One turn moves every row onto another: examples first, then more rows asked:
K_881: -8,10,8,-3,-3,12,10,-5,7,0,-5,5,-10,11,-9,6,-7,-10,-6,12,-2,-4,-7,13,-19,-5,6,-3,-6,-2,3,-4,10
K_874: 4,-3,13,0,-6,-6,0,2,18,-1,3,3,-17,9,-1,5,-1,-6,-3,-15,-10,-8,-11,-7,12,6,4,-4,-2,1,0,4,7
K_699: 1,-1,11,-4,-6,-6,3,3,17,-2,1,2,-15,9,-1,4,-3,-2,1,-18,-8,-6,-9,-4,14,5,3,-4,-3,-4,4,2,6
K_86: 3,-11,5,15,15,-3,-2,-4,0,-2,-4,17,-7,11,-10,7,-5,12,-10,-6,-3,2,4,-12,-7,-4,-11,1,-1,0,8,3,6
K_566: 6,-9,14,14,9,0,-6,-2,1,4,-2,17,-7,9,-5,0,0,7,-11,-8,-7,7,4,-12,-7,-2,-13,2,4,0,11,5,5
K_173: 17,-1,3,11,1,3,-3,-4,-9,-4,7,0,-10,18,13,3,-2,-3,-17,-6,16,0,8,8,-12,-1,6,-1,-5,1,14,-9,2
K_56: 6,-5,9,17,8,-6,-6,0,3,-1,-4,16,-10,9,-4,1,1,7,-13,-7,-5,2,6,-15,-5,-5,-13,0,-1,5,5,4,5
K_302: 1,3,1,-4,3,7,6,4,3,8,5,12,2,12,-8,-1,-15,-4,-13,-1,6,4,-5,9,-12,-3,16,-3,5,2,30,2,-3
K_758: 8,-8,6,-10,-5,3,9,5,11,15,-3,-16,-7,15,-15,5,6,-15,-1,-1,4,-1,10,-10,-5,-6,12,4,-6,5,3,0,-4
K_3: 1,11,-4,-2,12,-5,1,11,11,-3,10,8,-8,14,-12,0,-2,-9,5,13,9,-1,11,1,2,-8,11,11,-4,8,-3,0,-11
K_734: 4,3,7,4,10,17,8,1,-7,-2,13,-7,-4,6,-2,-1,-5,-1,12,13,3,-13,7,8,-3,0,3,-11,3,-1,8,-10,6
K_497: 1,-8,-6,2,7,4,6,7,0,8,12,21,-10,14,-8,-6,-6,1,-9,4,-2,6,-11,-5,-10,13,1,-10,-4,10,6,-14,-4
K_392: 5,-1,-4,-4,4,7,5,6,2,10,8,9,0,6,-7,-2,-4,-7,-8,-1,8,7,-4,9,-13,-10,17,-2,7,2,29,-3,-8
K_100: -1,11,-4,0,9,-9,-1,13,8,-4,4,3,-2,10,-12,-5,-2,-7,2,11,7,-1,8,4,-2,-11,6,9,-2,10,3,0,-18
K_22: 1,-6,7,-14,-7,5,6,3,8,14,0,-15,-2,11,-15,11,6,-8,-7,-3,2,1,8,-12,-10,-6,6,3,-1,6,1,6,-4
K_227: 4,2,9,-6,-3,-3,2,8,16,3,-4,6,-21,10,-2,5,0,0,-2,-13,-7,-4,-9,-11,12,7,6,0,2,2,0,7,7
K_232: -5,6,0,-2,0,-6,10,-8,13,4,2,9,-23,4,-22,2,-15,-11,-9,5,1,2,15,9,3,4,-3,-1,2,2,3,-3,1
K_712: 18,-1,9,10,3,1,4,-8,-9,-2,7,5,-10,16,10,2,-2,-1,-17,-7,20,-3,3,5,-10,0,10,1,1,2,15,-8,-2
K_744: 3,10,-7,2,9,-7,4,9,3,-1,7,2,-3,12,-16,0,-6,-7,7,8,15,-4,7,3,-2,-11,13,13,-1,7,-1,-4,-13
K_237: 1,-9,5,-10,-5,6,3,4,8,15,-1,-12,-4,9,-16,8,5,-15,-1,-7,-2,4,12,-11,-11,-7,6,6,-1,7,6,2,-2
K_466: 17,-7,8,9,0,0,-2,-8,-8,2,8,3,-9,13,15,8,0,0,-14,-7,15,0,10,1,-10,6,4,-3,4,0,16,-9,-1
K_552: 9,-9,7,16,10,-8,-3,0,-1,5,0,16,-5,6,-8,3,-4,10,-11,-4,-4,5,1,-10,-6,-4,-16,-6,4,1,6,2,7
K_902: 7,3,2,7,7,9,3,0,-9,-7,14,0,1,9,0,-4,-1,-2,16,6,6,-14,2,8,-3,-1,4,-13,3,-4,9,-9,4
K_568: 5,0,0,1,9,9,6,4,-8,-1,12,-2,-6,4,-1,-1,-4,-3,16,11,6,-15,8,9,-6,3,3,-13,6,3,7,-10,8
K_123: 4,-1,9,-5,-3,-1,-1,5,17,-1,-2,-3,-16,9,-3,7,-2,0,4,-14,-11,-7,-8,-7,11,4,3,2,5,2,3,10,9
K_538: 5,10,-3,-4,11,-9,0,10,6,-2,6,5,-5,12,-13,-4,-1,-8,6,11,5,-2,6,2,0,-13,8,11,-4,9,2,0,-17
K_205: -3,6,6,2,1,-7,11,-1,19,8,2,9,-17,8,-20,5,-17,-11,-8,6,1,5,10,5,5,4,-8,-5,-1,7,2,3,-1
K_860: -6,8,-14,0,-1,11,3,6,-1,1,10,0,-17,-4,-1,4,-1,3,-20,-15,-5,-6,-6,-3,-5,2,-3,-4,1,2,6,-9,-2
K_899: 3,-3,6,-9,-3,8,9,10,7,16,-5,-18,-7,11,-17,7,3,-12,-1,-4,1,2,4,-11,-6,-8,5,3,-4,7,2,0,-4
K_558: 7,0,1,12,6,10,4,-1,-5,-1,16,-1,-2,4,-4,-1,-4,-4,16,11,6,-8,7,10,-7,0,1,-14,4,-4,6,-13,4
K_424: 4,-3,-11,6,12,4,2,8,-2,5,13,23,-11,16,-8,1,-5,-2,-7,4,3,2,-2,-4,-7,15,-3,-13,-2,11,4,-13,-5
K_866: 5,-1,-11,-1,6,10,9,-14,1,-7,1,1,-19,7,-16,4,-3,-19,-7,-14,-2,8,-1,-8,-9,-1,-4,4,4,4,10,2,-6
K_747: 5,2,5,-2,-11,-5,-5,4,11,-1,-3,3,-16,9,1,9,-2,-3,-1,-16,-10,-9,-11,-8,10,6,5,-2,-1,1,0,4,5
K_291: 6,-1,-3,0,5,5,14,-17,4,-5,-3,5,-20,6,-10,5,-2,-15,-8,-17,0,12,2,-11,-10,-6,4,6,6,1,12,4,-1
K_856: -6,8,-5,2,-1,14,-4,1,-6,-3,8,-4,-19,-1,0,1,-5,4,-16,-16,-7,-6,-1,0,-4,5,-5,-1,0,-3,4,-12,2
K_268: 14,1,7,13,-3,6,-3,-9,-6,-3,7,10,-9,14,13,10,-1,0,-15,-6,15,-5,8,5,-10,5,7,-2,1,-1,14,-7,-2
K_857: 0,-7,6,-13,-7,3,12,3,9,13,-4,-13,0,11,-12,10,6,-12,-5,-3,4,3,8,-13,-13,-2,6,2,-3,5,1,2,-4
K_12: -8,9,6,-5,-9,13,6,-2,4,3,-5,0,-5,10,-11,1,-6,-5,-4,12,-2,-10,-12,10,-14,0,11,2,-6,1,-2,-2,6
K_355: 4,-1,-2,4,9,10,8,0,-5,-3,10,-2,-6,8,-2,-3,1,-1,18,11,3,-14,4,9,-8,6,4,-12,8,4,8,-9,6
K_870: 16,-3,2,11,4,3,-3,-5,-3,1,6,0,-14,16,11,5,1,-2,-19,-7,16,-3,10,9,-11,2,6,-2,-4,0,18,-9,-1
K_39: -1,5,-2,1,13,-6,2,13,4,1,7,3,-2,11,-13,5,-4,-3,5,14,13,-5,9,4,-3,-14,7,10,-4,7,-3,-3,-13
K_333: 6,-11,6,17,12,-6,-1,-4,-1,0,0,16,-5,9,-6,6,-6,11,-11,-5,-7,3,6,-13,-4,-5,-9,2,5,1,11,2,8

K_558 goes to K_744
K_497 goes to K_302
K_12 goes to K_205
Now find these:
K_712 goes to K_734
K_123 goes to K_56
K_100 goes to K_857
K_173 goes to K_568

One turn moves every row onto another: examples first, then more rows asked:
K_238: 8,-8,-8,-4,7,2,-2,-8,5,-6,0,-6,-3
K_969: 7,3,4,2,-8,-5,-1,-10,2,8,10,7,5
K_236: 2,-9,-10,0,11,0,-1,-8,7,-8,4,-6,-4
K_259: 4,-3,3,1,-8,-6,0,-9,4,10,10,8,8
K_768: -10,-2,-2,1,-7,1,11,6,-8,-7,-8,0,17
K_863: -13,-6,0,-1,-6,2,11,5,-10,-8,-8,-1,14
K_975: 7,0,5,3,-7,-4,-1,-9,5,8,10,8,6
K_629: -7,6,-8,-9,4,10,15,7,4,-1,5,0,-3
K_939: -15,-3,-4,0,-5,4,10,3,-8,-7,-9,-1,15
K_121: -14,12,2,2,-3,-8,-14,5,2,-9,-3,-6,-7
K_275: 6,-1,7,1,-9,-9,-2,-8,6,7,10,6,6
K_781: -16,-8,-14,1,7,-2,2,6,7,-2,6,6,-10
K_508: -14,-5,-2,0,-4,4,8,7,-8,-9,-8,-3,15
K_245: -14,13,3,-1,-3,-11,-12,5,2,-7,-2,-8,-8
K_327: -13,14,1,1,-1,-9,-13,5,2,-4,2,-8,-8
K_138: 7,1,4,0,-9,-7,0,-7,4,8,9,9,6
K_667: -5,4,-12,-8,4,9,13,3,8,-4,9,-3,-1
K_836: -17,-8,-10,1,7,-7,-2,2,7,0,0,7,-11
K_58: -16,-6,-1,-1,-8,4,10,4,-8,-6,-6,1,14
K_106: -16,11,2,1,-4,-12,-11,7,-2,-6,0,-8,-8
K_593: -15,11,1,0,-4,-8,-15,5,1,-6,1,-7,-9

K_58 goes to K_969
K_259 goes to K_327
Now find these:
K_863 goes to K_138
K_593 goes to K_939
K_629 goes to K_238
K_768 goes to K_275
K_781 goes to K_667

One turn moves every row onto another: examples first, then more rows asked:
K_280: -11,-6,9,5,-1,13,2,22,1,-1,1,4,0
K_257: -18,14,1,5,6,-2,7,9,-11,-8,6,-2,2
K_446: -15,7,0,11,1,-5,-10,4,-22,20,4,-1,-1
K_362: -12,12,3,7,7,-2,4,7,-11,-10,3,-3,3
K_412: -20,-6,-2,12,-6,4,-11,19,-2,11,-13,10,5
K_796: -19,-2,-7,14,3,-5,-16,17,-19,19,-6,7,5
K_922: -28,-3,-3,9,-5,1,-5,21,-1,12,-10,12,4
K_817: -19,-2,8,3,-3,10,7,25,2,0,4,6,-1
K_28: -13,14,1,3,7,-3,5,10,-12,-10,2,0,4
K_907: -9,-4,4,-4,5,11,8,22,-13,0,10,7,3
K_438: -14,-7,-14,4,13,-2,2,11,-25,7,3,0,-11
K_612: -26,-2,-9,17,0,-3,-13,15,-16,21,0,3,1
K_537: -17,-5,-14,1,14,-3,4,13,-24,7,3,2,-10
K_382: -13,-5,-14,3,14,-2,2,12,-26,7,0,3,-8
K_124: -12,-4,3,-4,4,11,11,21,-11,0,13,4,1
K_120: -14,-3,8,-1,1,10,3,26,-1,-2,-2,10,3
K_695: -26,-5,-3,15,-7,3,-7,16,0,13,-7,7,0
K_328: -15,10,-1,3,4,-9,-10,9,-25,19,-1,6,4
K_166: -29,1,-9,10,2,-6,-11,19,-17,20,-2,9,5
K_315: -25,11,-2,4,2,-8,-6,8,-21,21,6,4,1
K_325: -6,-6,5,-1,4,13,8,19,-11,0,12,3,1

K_922 goes to K_412
K_382 goes to K_438
K_446 goes to K_315
Now find these:
K_257 goes to K_28
K_280 goes to K_817
K_907 goes to K_325
K_612 goes to K_166

One turn moves every row onto another: examples first, then more rows asked:
K_169: -6,-10,-6,-18,22,10,-2,-4,-23,17,-2,5,-1,5,-3,5,12,-5,-13,-14,7,-1,2,13,16,-12,-11,1,7
K_900: 6,-4,-2,-11,17,24,8,-10,13,-12,-8,9,-11,6,-7,3,-3,12,-8,-16,9,0,-9,4,22,-6,-7,7,26
K_797: 13,0,-3,-16,15,23,18,-4,16,-7,-2,8,-8,1,-6,13,-4,11,-9,-15,9,5,0,9,19,-9,-11,5,19
K_844: -11,3,-8,-13,22,27,-1,-1,-19,19,-14,-1,2,15,-12,8,14,-7,-6,-11,1,3,-1,1,6,6,0,10,15
K_285: -9,-4,-19,-11,32,13,4,-1,-13,15,0,-7,0,2,-15,-6,4,13,-1,-17,6,5,10,-2,7,3,-16,4,18
K_326: 7,-1,1,-8,15,24,11,-9,14,-11,-9,12,-11,3,-9,4,-5,11,-9,-14,13,4,-11,4,22,-7,-5,3,23
K_642: -6,-4,2,-10,15,10,5,-6,-20,18,-6,9,-3,-2,-8,3,8,-7,-16,-12,16,7,-2,11,14,-11,-6,-7,1
K_228: -1,8,-12,-3,26,9,-1,-7,-8,17,-4,-1,-2,21,-16,2,5,6,-5,-6,1,-11,0,7,4,10,-10,9,19
K_896: -3,-5,-14,-7,14,17,-6,-2,-15,15,-1,-9,0,13,-14,-5,14,-6,-12,-20,15,11,-8,6,1,3,-1,1,8
K_164: -9,-7,0,-11,16,8,-2,-11,-23,16,-5,5,-3,2,-4,-1,12,-3,-16,-15,13,0,-1,8,14,-9,-8,-3,7
K_324: -1,14,-4,6,18,8,4,-11,-6,18,-8,3,-4,13,-21,-1,2,5,-9,-5,11,-3,-3,4,1,12,-5,0,13
K_304: -9,8,-3,-7,17,28,6,1,-16,21,-18,5,1,8,-18,10,10,-10,-9,-8,8,12,-3,1,4,6,4,2,8
K_414: 6,10,-15,-8,31,13,8,4,-5,21,-3,5,-1,17,-21,12,1,-1,-3,-2,-1,-4,3,14,7,4,-9,7,13
K_385: 10,2,2,-10,10,22,17,-10,16,-8,-4,7,-10,-1,-6,9,-4,12,-11,-16,13,6,-2,6,17,-6,-9,1,19
K_515: -3,-1,-21,-14,35,17,13,9,-10,19,0,-1,0,-2,-20,3,0,6,1,-12,6,11,11,4,9,-2,-15,1,11
K_592: 6,16,-7,2,22,12,13,0,-3,22,-7,9,-3,10,-26,9,-2,-2,-6,0,9,3,-1,11,3,6,-4,-1,7
K_277: 10,-3,-4,-17,16,22,12,-8,14,-9,-1,4,-8,5,-2,10,-1,14,-9,-18,6,-1,0,7,19,-7,-13,8,23
K_288: -7,5,-8,-14,23,29,5,5,-17,22,-15,4,2,11,-16,14,11,-11,-6,-8,2,8,-1,5,7,3,1,7,11
K_628: -12,6,-3,-6,16,26,0,-5,-18,20,-17,0,1,11,-14,4,13,-6,-9,-11,7,6,-4,-2,4,8,3,5,13
K_484: -4,4,-12,-5,26,15,17,4,-8,19,-4,2,-2,-8,-24,-1,-3,6,-3,-11,15,17,8,0,6,1,-11,-6,7
K_753: 11,1,-4,-10,16,22,22,2,15,-10,-3,7,-7,1,-6,12,-6,8,-8,-13,6,8,0,4,21,-6,-10,10,20
K_528: 5,0,-1,-6,11,19,14,-8,12,-13,-4,2,-8,3,-3,3,-2,13,-10,-17,8,3,-2,-2,19,-1,-10,11,25
K_816: 9,-4,-5,-14,21,26,10,-5,13,-11,-7,11,-10,7,-7,8,-4,10,-6,-14,7,1,-8,7,24,-9,-8,8,25
K_273: -11,1,-11,-2,23,12,8,-6,-11,16,-4,-5,-2,-5,-20,-10,1,13,-5,-16,16,11,6,-6,4,5,-11,-4,13
K_99: 0,-1,-12,-5,12,19,2,2,-13,17,-4,-4,-1,7,-18,-1,10,-10,-12,-16,19,18,-9,8,0,1,1,-4,2
K_89: -3,-7,-4,-17,21,12,6,1,-20,19,-4,10,-1,0,-8,10,9,-10,-13,-11,10,5,1,15,17,-14,-8,-3,1
K_375: 8,3,1,-4,10,20,21,-5,14,-11,-5,6,-9,-1,-7,6,-6,10,-11,-14,11,9,-3,0,19,-3,-8,6,20
K_359: 8,-1,0,-11,11,21,12,-13,14,-10,-3,3,-9,3,-3,5,-1,16,-11,-19,11,1,-2,4,17,-4,-11,5,23
K_861: 0,-7,-20,-14,21,20,-4,5,-15,16,1,-8,1,15,-13,2,14,-9,-9,-19,9,10,-5,11,3,-1,-4,5,9
K_805: 4,-3,-17,-12,19,21,3,10,-12,18,-1,-3,1,10,-18,6,10,-13,-9,-15,13,17,-5,13,3,-3,-1,0,2
K_361: 8,-2,-6,-12,17,21,15,-2,12,-12,-2,2,-7,5,-2,8,-2,11,-8,-16,3,2,0,2,21,-5,-12,14,25
K_30: 10,-2,-2,-12,18,26,14,-4,15,-10,-8,14,-11,3,-10,9,-6,8,-7,-13,11,5,-9,8,23,-9,-6,4,21

K_285 goes to K_273
K_628 goes to K_304
Now find these:
K_326 goes to K_30
K_277 goes to K_359
K_805 goes to K_861
K_361 goes to K_528
K_642 goes to K_89
K_592 goes to K_414

